One vector is turned by the same rotation once a step. Each row is the vector after some number of steps, and that number follows the row.
The counts run from 0 to 304.
[-1.88,-0.03,+1.27,+3.40,+2.68,+1.92,+3.13,-1.31,+1.73,-2.69,+0.35,+0.36,-0.96,-0.12,+0.34,+3.11,-2.23,-0.21,+2.79,-3.13,+1.43,-1.53,+0.05,-2.79,-1.62,-3.23,+1.36,-1.49,-3.51,-0.94,-2.93,-1.36] : 215
[+1.67,-0.92,+0.78,+0.30,+2.51,-0.80,-0.26,+0.96,+0.24,+1.74,-1.16,+0.20,-3.30,+1.65,+0.55,+0.28,-3.50,-1.96,-0.45,-0.03,-3.01,-1.55,+2.27,+1.69,+4.82,-1.44,+3.00,-1.98,+4.28,-3.69,-1.05,+1.56] : 88
[-2.22,-1.93,-0.46,+1.04,-0.38,+0.76,+2.37,-2.32,+3.26,-3.20,-0.55,-2.50,-1.06,+2.30,+2.67,+3.40,-2.55,-2.72,+1.04,-1.70,-3.21,+0.40,+0.11,-2.58,+1.22,+1.99,+0.35,-2.97,+0.99,+0.39,-3.74,+0.48] : 247
[+0.38,-0.96,+1.32,-1.43,-0.70,+0.23,+0.61,-0.86,+2.39,-3.68,+0.70,-0.97,+0.25,-2.37,+2.22,-3.16,-3.64,+0.64,+2.60,+1.11,-1.56,+2.04,-3.27,-1.11,+1.31,-5.03,+2.03,-1.49,-3.29,-1.96,-1.12,-0.26] : 33
[+0.62,-0.64,+2.69,+4.05,-0.17,+0.96,+2.97,+0.84,+0.03,+2.29,-0.06,+0.41,-1.08,+0.85,+1.17,+0.55,-1.87,+0.36,-0.85,-2.07,-1.46,-3.06,+2.81,+2.23,+0.48,-2.81,+5.24,-2.77,-1.47,-1.52,-3.71,-0.73] : 118
[-0.86,-3.59,-1.39,-0.27,-1.53,+0.92,-1.24,-1.85,+3.31,-3.22,-0.89,-3.48,+2.06,-0.97,+3.84,-2.10,-1.96,+0.85,+1.14,+0.30,-3.44,+1.87,-1.06,-1.40,+1.29,+0.66,+1.23,-3.56,+1.28,+2.98,-1.09,+1.96] : 69
[-1.42,-2.86,-1.46,+0.41,+1.40,-1.98,+1.40,-0.61,+5.03,-2.66,-1.34,-1.24,-0.31,-3.69,+1.83,-0.49,-2.71,+2.10,+2.21,+0.74,-1.00,-2.42,-4.37,-2.89,-0.92,-2.38,+1.38,+1.68,-1.21,-0.94,-0.14,-0.47] : 40
[+1.03,-0.76,+2.86,-0.97,+3.52,+1.48,-1.47,-2.31,+2.94,-5.42,+0.40,+0.30,-0.12,+0.94,+0.22,+2.33,-2.62,-1.15,+2.93,+0.59,+2.00,+4.94,-1.05,-0.82,+1.77,+1.37,+0.40,-1.52,+0.33,-1.15,+0.51,+2.74] : 0
[+1.03,-3.21,-0.11,-1.49,+2.24,-0.48,-0.31,-0.21,+2.08,-2.23,-0.73,+0.24,+1.92,-2.03,+1.75,-4.28,-2.18,+5.57,+0.22,+1.97,+1.51,-0.42,-1.23,+1.30,-3.71,-2.49,+0.46,+0.12,+1.20,-2.05,+1.14,+2.88] : 133
[-0.77,+2.39,+2.89,+0.18,-0.52,-2.39,-1.86,+1.84,-0.41,+0.51,-0.57,+0.97,-4.01,+2.25,+4.24,-0.87,-1.32,-0.45,+1.11,-0.21,+0.21,-1.43,+0.09,-1.21,+0.74,-2.83,+3.77,-0.82,+2.40,-2.53,-3.29,-4.02] : 21
[+1.71,+0.06,+5.53,+0.03,+2.64,+0.94,-3.10,+0.87,+2.69,-1.29,+1.46,+1.75,-1.70,+0.91,+2.67,-2.95,+1.06,+3.01,+1.47,+1.43,+3.28,+2.94,-0.28,-1.38,-0.26,+0.71,+2.09,-0.60,+0.66,+1.65,-1.10,-2.09] : 197
[+0.27,-1.51,+4.91,-0.11,+3.23,+0.80,-2.77,-0.91,-0.78,-4.13,-2.07,+0.23,+0.97,-4.32,+0.26,+1.61,-2.85,-2.13,+0.78,-0.14,+0.77,+2.06,+0.97,+0.59,+4.02,-0.15,+2.28,-2.40,+2.26,-1.17,+1.61,-0.08] : 271
[+0.31,-1.61,+2.40,+1.94,+1.61,+1.49,+0.45,-0.22,-0.03,+1.48,+1.46,+0.71,-1.94,+2.31,+1.60,-2.33,-2.66,+5.03,-0.33,-1.18,-0.44,-1.26,+1.59,+2.84,+1.29,-4.59,+2.14,-2.87,-0.31,-2.37,-2.51,+1.69] : 124
[+0.27,-4.18,-0.07,-0.52,-0.95,-1.62,+3.65,+0.04,+3.28,-1.63,-1.87,-0.94,+2.29,+0.19,+2.06,+3.22,-2.00,-0.77,-1.52,-0.34,-0.12,-3.05,-1.38,+2.00,-4.18,+1.28,+2.63,+1.22,+2.80,-1.47,-2.71,+2.03] : 144
[+1.36,-0.25,-0.92,-1.69,+1.47,-2.52,-0.15,-0.56,+5.50,-3.88,-0.79,-0.49,-0.70,+1.15,+1.31,+0.74,-2.74,-1.53,+2.87,+2.88,-0.64,+3.58,-3.02,-1.82,-0.25,+1.41,+1.81,-0.09,-0.32,-2.32,+0.61,+2.31] : 3
[-2.82,-1.37,-0.13,+0.96,+0.98,+0.79,+1.82,-3.21,+2.64,-4.25,-1.05,-2.15,-0.35,+1.55,+2.62,+3.52,-2.39,-2.10,+1.38,-1.89,-2.09,+0.49,+1.28,-3.02,-0.15,+3.24,-0.71,-3.10,+0.81,+0.03,-2.88,+0.18] : 246
[+2.61,+0.41,-0.01,-0.60,+2.91,-1.19,+0.63,+0.65,+0.32,+1.20,-1.47,+0.64,-2.89,+1.13,+0.59,-1.74,-3.96,-2.89,-0.42,+1.15,-2.89,-1.33,+2.49,+1.30,+3.70,-1.23,+2.38,-2.03,+4.03,-4.41,-0.42,+1.22] : 89
[-1.37,+0.33,-0.72,+0.01,+4.20,+0.70,+2.97,+0.17,+2.67,-0.35,+0.42,+0.09,-3.83,+0.75,-0.73,-1.86,-2.25,+0.83,+3.15,-1.65,-1.43,-3.71,+0.11,-3.53,-1.89,-3.35,+0.26,-0.35,-2.72,-1.61,-3.02,+0.15] : 220
[-0.92,-4.11,+1.79,+0.70,+3.07,+0.81,+2.40,+0.00,+4.95,-1.63,-0.91,-1.03,-0.53,-4.72,-0.77,+0.69,-1.10,+0.28,+1.34,-1.26,-1.33,-3.88,-1.72,-2.67,-0.50,-0.18,+1.69,+1.06,-1.83,+2.57,-1.76,-1.12] : 43
[+1.91,+0.08,+0.76,+4.16,+4.09,-0.42,+2.83,+0.09,+3.62,+2.13,-0.10,+0.69,-2.17,-1.96,+1.03,-3.34,-0.03,+1.19,-0.68,+1.76,-1.62,-2.03,+2.14,-2.34,+0.02,+2.40,+2.53,-1.53,-1.44,+0.23,-1.11,-4.19] : 288
[+1.82,+0.27,+1.31,+3.94,-0.49,+0.44,+3.70,+0.67,-0.18,+2.19,+0.15,+1.11,-0.87,+0.61,+1.49,-0.52,-1.78,+0.13,-1.17,-1.13,-0.52,-2.82,+2.02,+1.88,+0.02,-4.22,+4.77,-2.88,-0.22,-2.85,-3.25,-1.06] : 119
[-0.44,-4.27,+4.28,-3.50,+0.82,+1.64,-1.68,-0.10,+1.97,-4.41,-0.31,-0.88,+0.69,-1.86,+3.38,+0.51,-1.09,-0.15,-0.15,-0.60,+1.85,+0.12,-2.27,-0.93,+0.72,-0.85,-1.64,+1.00,+5.63,+1.64,-2.03,-0.65] : 235
[+0.95,+0.55,+0.33,+1.14,+3.46,-0.66,-0.21,+0.19,+0.69,-4.03,-3.32,+1.72,+1.19,-0.92,-1.58,+4.63,-1.82,-3.85,+2.28,-0.50,+2.89,+0.22,+0.27,-0.49,-2.88,+1.06,+4.32,-0.88,+0.13,-1.24,+0.47,+1.93] : 177
[+0.49,+2.90,+3.11,+2.48,+3.43,-0.64,-0.26,+1.86,+0.99,+0.22,-1.51,+1.93,-2.97,-0.33,+2.19,-0.26,+1.12,-1.98,+0.90,-0.30,+1.99,-1.95,+1.52,-3.48,-1.60,+1.07,+3.50,-0.64,+1.34,+0.95,-2.61,-5.21] : 17
[+0.30,-0.42,+2.20,+1.99,+1.37,-1.50,-0.64,+2.00,+5.37,+1.05,-0.16,+0.04,-3.48,+1.30,+1.76,+1.73,+0.82,-1.34,+1.41,+0.00,-0.75,-1.18,-0.93,-2.56,+0.86,+3.27,+5.12,+0.20,-0.02,+2.51,-2.92,-2.34] : 13
[-1.98,-2.53,-1.17,-0.08,+2.90,-1.58,+1.75,-0.12,+4.94,-2.44,-1.49,-1.28,-0.76,-4.39,+0.77,-0.94,-2.46,+1.27,+2.26,+0.45,-1.41,-3.43,-2.84,-3.18,-1.87,-0.49,+1.24,+1.09,-2.39,-0.53,-0.47,-0.49] : 41
[+3.58,+1.76,-2.07,+0.63,+2.93,+2.63,+1.45,+0.05,+0.35,-0.59,+0.26,+1.40,-0.36,+4.62,+1.37,-3.99,-0.41,+0.28,+0.64,+0.42,+1.09,+1.08,+3.03,-1.18,-3.38,-1.04,-0.35,-3.53,+3.69,-0.22,-2.46,+1.48] : 158
[-0.46,+1.21,+3.87,+1.47,+0.05,-1.13,-2.07,+2.03,+0.29,+0.84,-0.27,+0.53,-4.08,+2.07,+4.39,+0.92,-0.42,+0.26,+0.79,-1.22,+1.07,-0.93,-0.23,-1.29,+2.13,-2.11,+3.58,-0.84,+2.54,-0.64,-3.82,-3.88] : 20
[+0.36,-1.62,+3.01,-1.92,+1.24,-0.96,-5.15,+1.81,-0.02,-1.48,-2.61,-0.68,-1.47,-1.87,+1.89,-1.49,-2.12,-0.50,+1.01,+0.04,-1.78,+0.15,+0.03,+0.30,+4.87,-1.61,+3.60,-1.82,+4.11,+0.57,-0.09,+0.88] : 266
[+2.77,-1.24,+1.37,+2.24,+2.31,+0.47,+1.30,-0.28,+6.69,-2.47,+0.71,+0.26,-0.31,+0.01,+0.22,+2.16,-0.56,-2.64,+1.83,+1.31,+0.34,+3.02,-2.72,-2.54,+1.08,+2.56,+3.56,+0.13,-1.38,+2.08,-0.61,-0.52] : 7
[+0.80,-2.70,-3.23,-0.35,-1.73,+0.08,-0.31,-1.01,+3.30,-3.48,-1.54,-2.78,+2.57,-1.99,+3.42,-3.05,-2.12,-0.94,+0.88,+1.12,-3.82,+1.21,-1.58,-1.92,+0.36,-0.37,+1.73,-3.23,+1.34,+2.62,-0.63,+1.93] : 70
[-1.78,-2.84,+4.12,-0.55,-2.09,+0.16,-1.06,-0.79,-1.25,-2.05,-0.56,-1.51,+1.48,-1.82,+4.15,-1.36,-2.88,+2.91,-1.09,-0.94,-1.46,-0.60,+0.81,+3.04,+0.32,-3.60,+2.53,-2.75,+1.10,-2.02,-2.12,-0.25] : 303
[-1.28,-1.35,-4.26,+2.03,+2.35,-2.22,-0.86,+0.35,+0.95,-1.47,-4.70,-1.16,-0.02,-2.85,+0.58,+1.16,-2.29,-1.81,+0.80,-0.85,-2.36,-3.63,+0.83,-2.37,-0.64,+1.39,+3.85,-2.28,+2.91,+0.75,-0.43,+1.43] : 78
[+4.80,+2.01,+2.22,-1.05,+2.29,-0.75,-0.37,+2.09,+3.62,+0.54,+1.42,+2.31,-2.92,+2.06,+1.85,-4.73,+0.27,-0.03,+1.64,+3.14,+1.14,+1.76,-0.92,-1.26,-1.00,-0.66,+2.37,+0.26,+0.79,-1.08,-1.32,-2.13] : 194
[+0.48,+0.43,-1.85,+3.93,+3.47,+3.02,+1.48,-1.55,+2.60,-1.30,-0.12,-0.90,-1.80,+1.60,+1.18,+0.24,-0.96,-2.44,+1.67,-1.72,-1.81,-0.08,+1.95,-4.73,+1.55,+1.17,+0.29,-3.93,+0.59,+2.32,-2.39,-0.45] : 252
